(in the rows, 128 means zero)
Each path is a new rotation, seen through one point. The rows after it are directions, each followed by how far the rotation turns it, in degrees each step (0 if it stays put).
Each turn is a multiple of 5 degrees from 10 to 175, or 0.
Each row of a path follows its step; steps can be skipped.

step 0: [134 126 121 132 118 136 134 140 140 132 133 117 124 145 132 135 122 132
 119 130 138 135 121 128 133 141 131 149 115 121 119 125 133 127 122 125
 129 128 131 137 134 133 144 122 114 124 121 124 137 117 139 127 126 135
 138 136 138]
step 2: [133 124 138 133 133 140 124 133 115 133 124 134 131 130 144 123 128 117
 123 116 132 124 129 130 122 119  97 141 125 138 119 131 126 106 116 129
 125 131 133 124 124 117 120 136 131 128 123 125 127 131 129 132 133 131
 123 137 123]
step 3: [108 128 124 119 123 139 126 109 144 127 130 122 118 116 132 144 132 117
 135 133 125 134 132 112 138 137 127 133 137 126 128 127 124 117 131 123
 136 131 122 139 132 129 129 128 136 129 145 133 131 141 127 127 123 129
 124 138 131]
step 4: [129 130 125 120 131 122 115 120 119 134 130 138 133 121 139 126 125 114
 110 125 131 116 136 128 126 137 137 114 124 130 137 132 129 137 127 140
 133 126 127 134 123 132 118 118 126 131 116 118 124 123 119 109 131 123
 109 116 132]
step 5: [138 141 128 140 139 112 128 122 128 121 119 137 119 126 105 134 140 118
 131 124 136 127 127 136 135 141 126 131 126 127 129 123 142 114 129 122
 132 127 132 115 139 140 126 128 133 128 118 130 135 124 134 124 119 128
 140 136 120]
step 6: [130 138 119 121 112 118 132 119 125 127 132 123 142 137 128 137 125 132
 128 120 124 134 117 129 112 130 128 116 125 123 126 123 122 138 129 123
 124 127 119 137 115 130 139 133 131 140 133 145 146 121 131 130 127 140
 135 112 121]
step 7: [132 125 129 134 127 126 128 138 124 119 126 133 127 137 120 122 118 126
 126 136 133 127 129 122 121 115 121 123 138 117 111 120 117 140 133 130
 124 108 140 120 135 138 125 127 111 131 132 133 109 120 137 127 133 130
 114 141 128]
step 11: [133 131 109 125 132 123 127 121 134 121 116 129 135 132 142 114 133 138
 135 132 142 135 128 127 125 138 128 138 121 136 135 126 136 124 116 128
 125 121 113 130 143 127 131 135 129 129 119 128 144 127 121 130 126 120
 127 124 153]
step 12: [147 123 133 130 133 140 128 117 130 126 136 126 144 124 118 122 127 127
 131 108 129 129 133 130 121 120 130 131 143 128 133 124 133 119 139 127
 124 126 122 143 128 138 109 116 127 119 143 127 123 119 141 130 128 132
 134 116 126]
step 13: [132 136 127 128 126 115 125 109 107 139 125 128 129 135 134 139 125 134
 123 120 122 126 121 134 137 121 129 142 134 119 117 118 113 120 123 134
 123 132 147 126 123 128 135 129 139 126 128 128 127 134 124 135 133 130
 119 141 142]
step 14: [118 124 128 125 161 125 133 121 140 128 139 122 132 118 122 130 117 124
 131 145 121 137 123 118 132 123 117 119 127 127 123 136 128 129 132 130
 133 120 124 125 132 132 133 120 141 140 131 127 134 121 115 128 140 136
 121 123 125]
Speeds:
[125 131 129 132 127 126 133 131 127 126 131 129 126 131 129 132 128 131
 130 127 125 127 128 128 127 129 129 127 127 124 127 133 128 129 127 132
 128 126 129 125 130 131 126 131 126 129 130 128 129 126 128 128 127 129
 126 124 126]	40
[125 129 133 127 129 130 131 127 131 130 131 127 126 128 133 126 130 124
 130 131 128 128 129 130 129 126 127 126 125 125 127 123 127 128 126 129
 128 123 129 130 126 128 126 128 131 128 126 127 126 133 126 127 128 127
 129 129 126]	60
[131 127 130 127 127 128 128 131 127 126 128 127 129 127 126 125 132 125
 127 126 130 126 129 130 126 126 129 127 128 131 129 128 132 128 129 133
 126 129 133 129 127 131 128 128 127 125 129 130 124 128 128 129 131 129
 121 129 125]	135
[129 128 128 131 128 127 127 128 127 125 129 128 131 131 128 129 125 127
 127 130 125 130 125 129 132 122 124 131 126 128 131 126 123 127 129 132
 130 127 126 130 129 129 131 129 127 126 131 129 125 126 127 129 130 130
 130 130 127]	60
[129 127 126 128 129 131 130 129 132 127 130 126 132 128 128 133 128 130
 130 128 132 125 128 128 130 127 128 128 126 132 124 125 134 127 125 126
 131 128 126 130 130 128 131 129 130 129 132 129 132 128 127 126 129 128
 128 127 124]	125
[128 128 128 127 129 127 130 132 133 129 128 132 124 128 126 126 130 128
 128 122 126 130 130 126 129 129 124 130 128 129 130 127 128 128 127 127
 127 129 124 129 129 130 128 127 131 128 126 129 131 130 127 130 132 135
 128 127 129]	120

step 1: [129 128 129 124 112 128 112 129 116 132 130 121 115 140 130 125 127 142
 117 129 132 129 120 121 136 127 135 133 135 123 134 136 120 138 138 121
 131 127 126 108 115 114 134 128 112 130 136 142 124 139 134 132 128 117
 143 125 133]
step 2: [128 130 126 136 140 128 143 135 131 114 120 149 114 127 137 130 122 124
 123 119 114 127 128 129 135 130 124 132 129 136 120 126 125 133 122 134
 128 127 134 122 137  99 128 140 123 119 121 138 135 119 123 112 130 132
 129 130 130]
step 3: [132 136 131 120 132 107 105 129 126 136 132 131 123 126 134 121 128 124
 132 119 128 120 128 122 140 142 128 125 123 127 138 135 124 112 130 124
 141 130 116 135 119 113 138 134 131 127 129 131 133 131 135 151 121 124
 138 133 128]
step 4: [129 132 138 132 112 130 139 144 112 118 121 135 122 137 133 139 122 126
 130 127 123 113 112 126 132 128 139 140 144 128 124 123 127 116 128 117
 133 130 139 135 125 122 114 133 124 119 121 116 128 128 136 117 121 135
 120 136 132]
step 5: [146 129 143 133 120 116 114 135 135 132 119 125 123 141 136 117 133 127
 132 130 130 125 132 129 120 126 127 126 128 122 130 133 114 132 116 129
 136 138 128 123 116 115 129 120 123 118 133 143 122 137 117 127 134 106
 138 124 122]
step 7: [136 137 135 143 132 112 115 119 124 127 117 127 122 129 116 131 121 134
 122 137 125 120 130 128 143 146 114 131 129 120 132 125 125 119 130 136
 136 129 131 128 123 110 119 131 134 126 136 130 121 115 121 141 121 116
 137 128 140]
step 8: [120 131 128 113 112 128 122 138 128 125 128 145 124 125 143 130 126 131
 144 121 135 119 118 129 141 116 121 139 132 126 129 137 132 130 109 121
 142 127 133 135 120 115 114 133 125 139 119 128 124 123 131 120 122 136
 118 125 129]
step 9: [135 131 129 134 123 123 127 126 114 139 115 132 133 130 127 125 135 130
 124 139 135 128 124 121 136 131 128 117 122 125 135 134 110 124 125 130
 139 121 131 119 120 123 115 128 118  99 144 138 136 134 128 124 131 121
 135 140 119]
step 11: [135 144 129 124 124 116 121 120 118 122 116 127 125 122 127 128 121 133
 134 122 136 128 130 135 128 147 130 118 132 110 124 125 117 117 128 137
 141 120 122 130 119 127 120 125 135 123 128 123 150 124 125 133 123 108
 118 117 129]
step 12: [123 132 132 124 108 130 133 121 118 130 134 132 117 138 134 140 131 127
 132 145 123 105 121 123 138 127 111 133 133 117 126 136 126 137 134 132
 132 131 141 140 116 130 126 126 117 137 118 135 119 125 125 119 123 135
 130 122 121]
step 13: [119 132 126 129 122 136 119 129 133 136 121 126 126 114 133 127 118 135
 121 130 136 133 133 128 135 131 131 128 124 118 144 129 111 139 114 140
 129 129 135 117 123 110 123 128 135 112 132 137 137 130 132 107 127 108
 127 128 133]
Speeds:
[129 126 128 126 129 125 124 130 130 128 127 127 131 128 127 128 126 129
 128 128 132 125 124 124 128 127 125 130 131 126 128 127 127 128 133 129
 129 128 132 131 129 127 125 124 130 128 126 126 128 131 130 128 124 131
 125 126 126]	90
[129 130 128 126 133 128 126 128 129 129 124 129 129 128 129 129 129 132
 126 128 126 130 131 126 127 129 130 127 131 130 129 128 121 128 128 133
 127 128 130 129 125 130 126 131 129 127 132 125 127 129 123 131 127 125
 128 129 129]	170
[127 131 128 126 128 127 130 127 126 125 127 126 123 128 128 128 128 129
 127 129 131 128 128 129 131 130 128 130 128 127 127 126 128 130 130 130
 126 129 125 128 129 128 130 125 129 131 131 130 126 132 121 125 127 128
 129 120 129]	65
[129 129 129 130 126 127 128 128 129 125 132 127 125 125 128 128 128 125
 126 127 127 127 126 128 132 127 125 127 130 128 127 128 129 125 128 128
 130 127 126 134 130 131 128 133 129 131 129 124 132 125 126 132 125 125
 127 128 129]	90
[128 129 125 124 127 129 123 130 131 129 128 126 129 126 134 125 128 127
 129 124 132 127 130 132 130 127 131 126 127 129 132 127 128 130 126 127
 129 129 128 129 128 130 129 127 128 130 124 130 127 128 128 128 124 126
 129 129 134]	145
[123 127 125 125 128 131 125 126 129 132 133 126 125 128 127 130 126 127
 128 126 125 126 125 130 128 127 134 132 130 128 126 131 129 128 126 128
 131 127 128 127 130 126 125 128 130 129 128 126 127 131 126 129 130 126
 128 128 125]	160

step 0: [124 127 124 133 127 127 121 124 128 137 126 120 123 129 134 124 116 130
 118 126 123 131 114 147 124 119 125 119 119 121 110 145 134 131 132 147
 141 127 133 118 127 129 123 135 140 120 126 141 127 123 136 126 129 113
 123 118 123]
step 1: [138 125 116 136 129 138 133 135 127 132 143 137 127 112 127 123 126 129
 125 118 130 132 137 133 138 126 126 123 122 119 120 137 122 120 127 134
 131 134 114 139 136 114 122 126 125 120 124 133 108 118 121 127 121 138
 125 143 115]
step 2: [134 123 116 137 127 132 129 132 144 126 120 127 110 122 125 112 138 135
 134 116 129 128 141 122 125 136 126 142 107 126 133 128 126 126 124 127
 143 128 135 123 125 135 137 131 122 138 128 130 126 137 117 119 117 126
 132 134 141]
step 3: [124 137 123 131 124 136 126 130 138 122 129 122 132 129 144 138 123 135
 133 132 149 130 130 116 123 125 113 129 129 134 124 137 139 135 136 126
 145 127 125 131 124 137 130 129 137 147 131 150 131 127 129 143 134 128
 121 131 131]
step 5: [125 120 120 135 128 134 116 128 135 132 136 131 128 119 133 114 134 140
 109 119 115 113 122 136 137 135 127 127 126 112 138 122 134 115 135 130
 121 131 126 126 131 144 141 124 129 123 138 134 124 116 126 124 140 121
 124 134 131]
step 6: [125 146 122 143 121 140 119 120 125 120 134 127 127 112 129 131 137 136
 134 132 123 127 138 126 120 145 132 122 106 120 117 134 132 139 126 121
 132 131 132 148 127 133 133 127 134 124 131 126 125 124 138 127 126 132
 134 118 124]
step 7: [130 125 127 152 122 133 125 137 139 126 130 119 112 142 137 119 129 120
 134 128 126 146 128 121 133 126 123 115 128 120 117 138 122 127 124 132
 120 125 124 124 114 121 129 129 126 135 119 145 124 134 132 131 128 119
 136 116 125]
step 8: [139 119 130 127 130 150 122 120 144 135 125 124 122 132 132 137 125 132
 130 121 125 125 134 142 133 118 132 121 133 130 132 128 116 114 118 129
 137 140 126 135 134 131 118 134 131 148 136 135 116 121 118 134 134 130
 132 138 121]
step 12: [107 126 140 148 136 140 126 127 141 123 133 141 115 124 129 121 123 117
 125 135 130 122 133 130 123 129 131 118 134 118 135 130 134 124 140 111
 133 136 122 120 133 127 131 120 137 138 132 132 114 121 129 118 133 125
 122 129 129]
step 13: [125 134 122 136 126 140 123 128 114 134 124 129 111 137 121 130 135 122
 133 122 130 123 121 128 131 141 121 126 124 127 129 130 125 121 140 119
 140 120 136 149 142 121 131 129 122 135 143 127 129 128 132 139 133 117
 150 127 122]
step 14: [124 124 119 131 117 142 116 125 132 138 132 123 136 133 139 124 144 129
 121 133 131 128 138 123 132 112 122 112 122 138 144 132 124 131 114 130
 125 116 129 121 123 123 137 127 113 121 127 137 126 131 139 134 138 122
 139 128 129]
Speeds:
[128 127 131 127 130 128 127 127 134 130 129 126 124 127 130 132 131 129
 132 124 129 129 126 126 131 129 128 130 131 132 125 129 130 132 130 127
 128 131 127 125 128 128 127 125 129 130 125 125 127 128 130 126 130 128
 129 126 126]	85
[131 126 127 130 124 125 129 126 126 129 129 127 128 126 125 125 129 133
 127 124 131 128 134 128 127 129 129 128 125 129 125 128 127 130 128 125
 125 129 124 128 126 129 129 125 126 126 126 128 127 128 130 126 129 128
 126 127 129]	80
[130 128 125 127 128 126 130 131 128 127 128 129 123 128 126 127 125 125
 126 125 126 132 130 129 128 130 127 126 131 127 130 124 126 129 132 127
 125 126 127 126 127 129 132 132 130 131 128 128 130 130 125 123 129 127
 131 127 127]	135
[129 129 129 126 131 134 127 127 124 131 127 127 129 131 128 129 128 125
 127 129 128 126 128 131 128 127 126 128 129 128 125 133 127 130 128 128
 123 130 124 125 122 128 127 128 129 129 126 129 127 128 126 126 127 127
 126 132 128]	100
